Each named turn below is shown by a few rows before and after it. Which turns, in which order, take the first row of each later pair to the second? The first pair is answered.
z795:
[  3  -2   4   3 -18  -8   9  -7 -17 -12   7  -4  -3]  ->  [ 14   2   8   8 -12   3  -7 -18  -2 -14   8   2   6]
[  4 -12   1  17 -25  21   0  -3   7  -8  -9   9 -10]  ->  [  0  -8   0  15 -13  23  12   2   5 -16 -18  11  -3]
[-15 -20 -11  23  12 -12   6  -7  -4  36 -24 -25  -6]  ->  [ -4 -17  -8  26  12  -3 -13 -17  10  38 -20 -21  -3]
z162:
[  1   4 -15   4  26  -2  14  -1  -7  -8  -9  -9   8]  ->  [  2   8 -12  -8  22  -3  16   0 -11 -18  -4  -3   7]
[ 21  11  -3 -18  -4   3   2 -10   3 -27   7   7   6]  ->  [  0  12  28 -19   5   5   4  -7   8 -11   9  14  -5]
[ 14  -3  -2  13   0  20 -15 -14  17  -5  -7   5  15]  ->  [ 16   1   0   0  -6  19 -13 -13  12 -17  -2  12  15]
z874:
[  8  -8  -5   9  17 -10 -21  -6   8   8  -1  -8   0]  ->  [ -2 -11   1   8 -10  21  -3  -6  14  -2 -14   5   9]
[ -6 -19   3   8 -32   4   2  -3   4  30   7   4 -11]  ->  [ -1   4  23 -27 -11   3   2  -3   1  -5  19  28  -6]
[-12  -5  10  12  -8  10   1  -2   3   8  -2   0  -2]  ->  [-6  6 17 -4  9  2 -4 -3  0 -6  7  8 -2]
[-18   0  29 -25  -2  18  15  14  -4   5   1  17 -13]  ->  [ -8  -3  15 -13  22 -17  -3  14 -10  28  12  -4 -25]
Now pairs of rows:
Each pair is two turns apart.
[ 17  -6  -4  15 -15   2 -16 -20   7   7   9   6  11]  ->  [ -2 -12 -10   7 -22 -16  15  -1 -20   7   5  -1  -1] | z795 z795
[  7   1   1   3   4  11  11   6 -12 -20   5  16   2]  ->  [  4  -9  -8  19  -9  14  13   6 -10  -6  -3   6   1] | z874 z874
[-14  -5 -14   9  -3  -7  30   8 -10   0 -15 -14   5]  ->  [  9  -8  -9   7 -33  -5 -14 -10   6   9  12  -7  -5] | z162 z795
[  0  -9  -1  16   1  -2 -17  -3  15  22   2  -3  -4]  ->  [-16 -11  -5  10   1 -12   7  12  -4  20  -4  -9  -8] | z795 z795
[ 18   9 -11  -7  14 -18 -18  -7 -15 -15  12  -6  -6]  ->  [  9  -5 -19  22  -9  20  -4 -11   2  -5 -17  -9  12] | z874 z795
[  9  -2   4  13  23  19 -19 -18  30  16  -5  10  12]  ->  [ 26   6  -8 -16   5  17 -16 -17  16 -21   7  21  17] | z162 z162
[  4  -3   3  -2 -17   3  -9  -2   1   4   8   1  -5]  ->  [  3   1   9  -8 -11   2 -10  -2   2   1  10   5  -5] | z162 z874
[-25   2  13  18  15  -2  17  14 -23  20 -16 -13 -17]  ->  [-10  13   2  -2   2  24  29  10 -22 -25 -24   5   7] | z162 z874
[ -7   9 -12 -16  17   1   6  12  -8 -35   3  -3  13]  ->  [-10 -12 -16  -5 -32  -6  -5  12 -12  -8  16 -12  -9] | z795 z874
[ -5   4  24  -3 -11 -16 -21  -8   1  29  20  13 -24]  ->  [ -3  -8   3  24 -26   3 -16 -11  10  40   0   2 -11] | z874 z162
[  7  -8  -4   8 -14  20  -5  -7  12   2 -10   7  10]  ->  [  2  -3   8  -6 -17  20  -1  -5   9  -5  -3  17   6] | z162 z162
[ -5   3  -5   5  13  -6  -4   2   3 -11  -7   9  -3]  ->  [ -2  -1 -15   8   0  -5  -2   2   1 -13  -8   5  -1] | z874 z162
[ -8 -10  -6  15  15   1  17  21  -6   9  -2 -11   8]  ->  [-10  -3   3   7  16  11  21  20  -3  -3  -4   0  14] | z874 z162
[ 10  -3 -13   1   5   9  -8  -2   2  -5  -2  -6   1]  ->  [ -2  -1  -6 -11   2   4   6   6  -9 -11  -1  -1  -5] | z795 z162
[ -2  13   7 -22  31 -22  11  10 -11 -14  16   7   2]  ->  [-15   4  11 -16  -8  16  34  10  -2 -19  -3  17  12] | z874 z874
[  2   8   2  -3  42 -26 -15  -1  -6  10   8  -7  -5]  ->  [-20 -17  -3  21 -20  19  15   2   1  23 -19  -6   3] | z795 z874
[ 24  -4 -28 -17 -23  -7  -8  -3  -6 -19   9   1   6]  ->  [  6  10  16 -32  -3   7 -10  -6   7 -20  12  25   2] | z162 z795
[ -9   2  -3 -12 -12 -16   3  12 -20 -15  10  -6 -19]  ->  [-17  -5   1  -1 -18 -12   6  14 -17   1   4 -10 -23] | z874 z162
[  8 -11 -27  12  -9   3   9   1   0  -2  -9 -13   0]  ->  [ -9   7  14 -17   6  10  15   4   2 -17  -1  13  -5] | z874 z162
[ -5 -15 -14  15 -33  -7   2  -4  -6  17  -4 -13  -9]  ->  [-13  -3 -16  14   1   5  28   2  -7  -3 -27 -10  10] | z795 z795
[ -7   9  21   4   7  18  -1  -2   7  -1 -13  11   1]  ->  [  5  12  10   6  22  10  -9  -5   8  -4 -12   6   5] | z162 z874
[ 16  12  -9 -12  21 -11 -14  -9   2  -3  17   8  -2]  ->  [ -1  13  -2 -17  28 -15   5   1  -8  -3  12   9  -6] | z162 z795
[-20   2  12  -2   2  -8   0  13 -11 -24  19  18  -5]  ->  [-11 -12 -15  22  -3 -21  -8  12 -13  -2  16  -7  -7] | z874 z162
[  1   8  12  -9 -14  21  -6  -9  10 -12   5  16   4]  ->  [  1   9  17  -1  18  -2 -20  -9  11  10  12   4  -6] | z162 z874
[  6  14  -3 -18   6  -7 -14  14 -16 -29  26  19 -16]  ->  [  7  -7 -28   7 -26 -11 -13  16 -21  -5  20  -1 -22] | z874 z162
[-17  20   4  -6 -22  29   9   5   1 -21  -4  21  12]  ->  [  1  27  -9  -3  31 -26 -20   5 -10  -3  16  -3  -3] | z874 z795
[  4  11   3   6  46 -10 -16  -6  15   2  -2   3   7]  ->  [-24 -15 -11  25  -2   3  21   8   2  20 -23  -8   3] | z874 z795
[ 12  27   9   3  16   9  -3  -6  18 -10   3  20   1]  ->  [15 23  2 15 20  9 -6 -6 22 -1 -2 12  4] | z162 z162
[ 32   4 -12   6   4   2 -36 -11  18   3   6  -5  10]  ->  [  9  16  -9 -24  18  -2  15  11 -12 -32  -7   5  14] | z162 z795
[ 8 19 -5  0  8  6  2  4  7 -5 14 -3 14]  ->  [  3  11  -7  13   4   0  -1   6   8  15  12 -13   7] | z162 z874
[  6  16  -2   5  20  10   4  -6   8   8 -13   0  14]  ->  [ 14  13 -16   8  14   4   2  -7   3   7 -11  -7  14] | z162 z874
[-23  -2   1  -1  11 -11  15  -2 -18  -3  -6   6  -6]  ->  [ -6   6   5   5  23   7  -8 -17   7  -7  -7  13   7] | z795 z795
[  1   9  10  10   0  -2  -5   3  21  42  -5  -4 -12]  ->  [-12   8   7   5   3  -9  17  14   6  37 -12  -7 -15] | z795 z795
[-12   7  17 -34 -11   8   5   2   3   4   5  14  -4]  ->  [ -1  -6 -15   8   1   8  -3  -4  15  32 -15 -15   8] | z162 z162
[ -3   1  -9   4  10  -9  12   2 -17   0  -9  -4   3]  ->  [  9  -3  -6  -1 -12 -11 -11  -7 -12   3   8   0  -6] | z795 z162
[ 22  14   5 -16  -3  -1 -29  -8  10 -10  21  13  -5]  ->  [  9   7  15   7  12   0 -31  -9  21  21  12   3  -9] | z162 z162
[-13  10   3  -7  34 -18   4  -1  -8   5   2  -8  -4]  ->  [-21  12  14 -17  16   7  18   0  -4 -12  -5   8   4] | z874 z874
[  0 -14 -39  14  17 -19  17 -10  -1 -10  -1 -12  22]  ->  [ -6 -25 -30   4 -35 -15  13  -9  -6  -5  15  -4   5] | z874 z795
[-14 -12  28  11   6   8  -7  -3   4  12  -2   3 -16]  ->  [ 20 -14 -21  13  -8   5 -11  -8  -4 -15  -4  -8   2] | z162 z162
[ 21   2   8  -4 -24  29 -23 -13  -2 -24   9  15   2]  ->  [ 15  13  -8   0  40   5  -1   1 -17 -30  -8  -2  12] | z874 z795
[  2  10 -12  11   8   9  22  -2 -12   6  -8  -9   4]  ->  [  6  14 -12   8  17   1  18  -3 -14   5  -4 -10   2] | z874 z874
[-18  -7  -4   5 -11   9  24   7  -9   2 -12  -1   1]  ->  [-14  -7  -9   4 -13   9  24   7 -10  -2 -12  -2   3] | z162 z162
[ -7   7  24 -13 -17  -2  -2  -7  -6   5  13   0 -14]  ->  [ -6   9  22  10  15  12  -1 -12  12  11  -9  -7   4] | z162 z795
[ 0  2 -2  4 16 -8  0  4 -2  5  1 -7 -2]  ->  [ -5  -6   0   9 -11   6   4   3   2   9  -1  -4  -2] | z874 z795
[  8   5   9  -4  13  -9 -25  -6   9   4  14   9  -6]  ->  [-5  7  3  0 34 -9  3  4  1 -1 -6  3  3] | z795 z162
[ -9  22  21 -17  19  11  14  -6  -9 -25  -1  19  -3]  ->  [-24   1  24   9   2  -7   4  -3  -9  28   5  -2 -30] | z795 z162
[ -9  -3 -16  -5   5   4 -11   6  -4 -12   3  -4  21]  ->  [-16  -5  -4 -15  -7  -2 -12   8  -9  -8  14   1   8] | z162 z795
[ 18   5 -17 -14  12 -19 -20   9   4 -16  22 -19  -5]  ->  [ -5 -19 -12  14 -28   1  -6  12  11  17   6 -28 -12] | z162 z874
[  9  16 -16 -14  23 -22   6   3 -11 -12   5  -1   2]  ->  [ -9  14   7  -6  34 -20   7   5  -4   8   2   0  -7] | z162 z162
[ 25  -3 -24  -3 -23   1 -14  -4  -5 -17  19   2   1]  ->  [ 10  -3 -28  -9 -17  -6  12   9 -21 -23  10  -1   1] | z795 z795
[ 13  10   3 -12   8  -4   4   0   2   0   9  14   5]  ->  [  7   4   2  -5 -10  11  13   1   5   3   0  15   9] | z874 z874
[  5   2 -13  -7 -14   3   6   2  -8 -16  -2   7   9]  ->  [ -2   1  -1  -3   8 -22  -6   5  -9   9   8  -2 -10] | z162 z874
[  3   4  15   3  20   1 -12 -12   9   1   3  -6 -12]  ->  [ -3   1  -4   5  23  -7  11  -1  -8  -6  -9 -16  -7] | z162 z795
[ -2   1  14   9  16   3 -21 -10  19  20   4   0  -3]  ->  [ 24   4 -16  -6  -1   1 -22 -11   7 -14   9   0   9] | z162 z162
[ 17  10 -22 -12 -20 -13 -18 -17  -7  -8  10  -1  12]  ->  [  0  24  10 -28   2  -1  -7 -14  -1 -19   6  18  13] | z162 z795
[  7   5   5  13   6   3 -20  -9  15 -18  16   9   2]  ->  [ -6  -5   0   8 -15 -18  -6   4  -8  -8  24   0 -17] | z795 z795
[ 15  12 -12   8  27  -6 -14  -8   2   6  -4  -6  -9]  ->  [ 13  19  -1 -16  19  -6  -9  -5  -6 -13   6   8 -13] | z162 z162
[ 19  10   3  -3  31   3  -7   2  -5 -10   3   6   7]  ->  [  6 -10 -13  23   8   6   8   8  -8  15 -12 -13   4] | z874 z795
[-10   3  19  -1  10   0   4   3   4   7  -1  -3 -10]  ->  [  1  -5  -3  15   6   1   1   1   6  11  -8 -16  -1] | z874 z162
[  3   6  -4  -7   1  18  12   2   1 -10   0   7   5]  ->  [  1  -3 -14   9  -5  16  11   2   2   7  -4  -4   2] | z874 z874
[ -2   1 -16 -20 -15 -18  27  13 -32  -8   2  -3   6]  ->  [-26  -5  10   0   4 -15  26  14 -18  29  -7  -7  -5] | z162 z162
[ 11   9   3 -11 -17  15 -15  -5  -1 -19  11   6   2]  ->  [ 10   5 -16   4  14 -17 -11   4 -14  -1   7 -19  -4] | z795 z874
[ -8   2  -8 -25 -11   1  25  16 -18 -16  -6   4   1]  ->  [ 15  -1  -3 -20 -26  -6 -22  -2   1   3  20   3 -11] | z795 z874
[  1  -2  -7   6  -8 -13 -12  -2   8   9  10  -4 -17]  ->  [  4   1  -7  -3 -13 -14 -10  -1   4   0  14   0 -17] | z162 z162
[-11  20  32 -11  16  -9   0  17   2  -6  21   4 -15]  ->  [ -7  22  33  -9  19  -5  -5  14   7  -9  21   6 -12] | z795 z795
[  9  -2  -4   2 -12   7  -4  -4  -4 -20   8   7   0]  ->  [  8  -8  -9  12 -17   6  -4  -4  -3  -9   5   0  -1] | z874 z874
[  1  -5  13  -4   1  -1 -22  -6  -4   8  14  -3   8]  ->  [ -2 -10  10   1 -12  14 -15  -7   0   7   5  -2  14] | z162 z874
[  8  -2 -15  15   5 -10   4  -6  -7  23  -8 -18  11]  ->  [  6  10   2 -26 -10 -12  11  -2 -21  -9  10   6   5] | z162 z162
[-15  -4  21   1  12  -6   4   8   4  11   5   4 -13]  ->  [  3  -9  -1  20  13  -2 -10  -1  13  15  -2  -8  -2] | z795 z162
[  0  15  16  14  18  17   9 -12  17 -15  -8  16  18]  ->  [  6   0  17  15 -25  -1 -18 -16  14  11  20  10  -8] | z795 z795
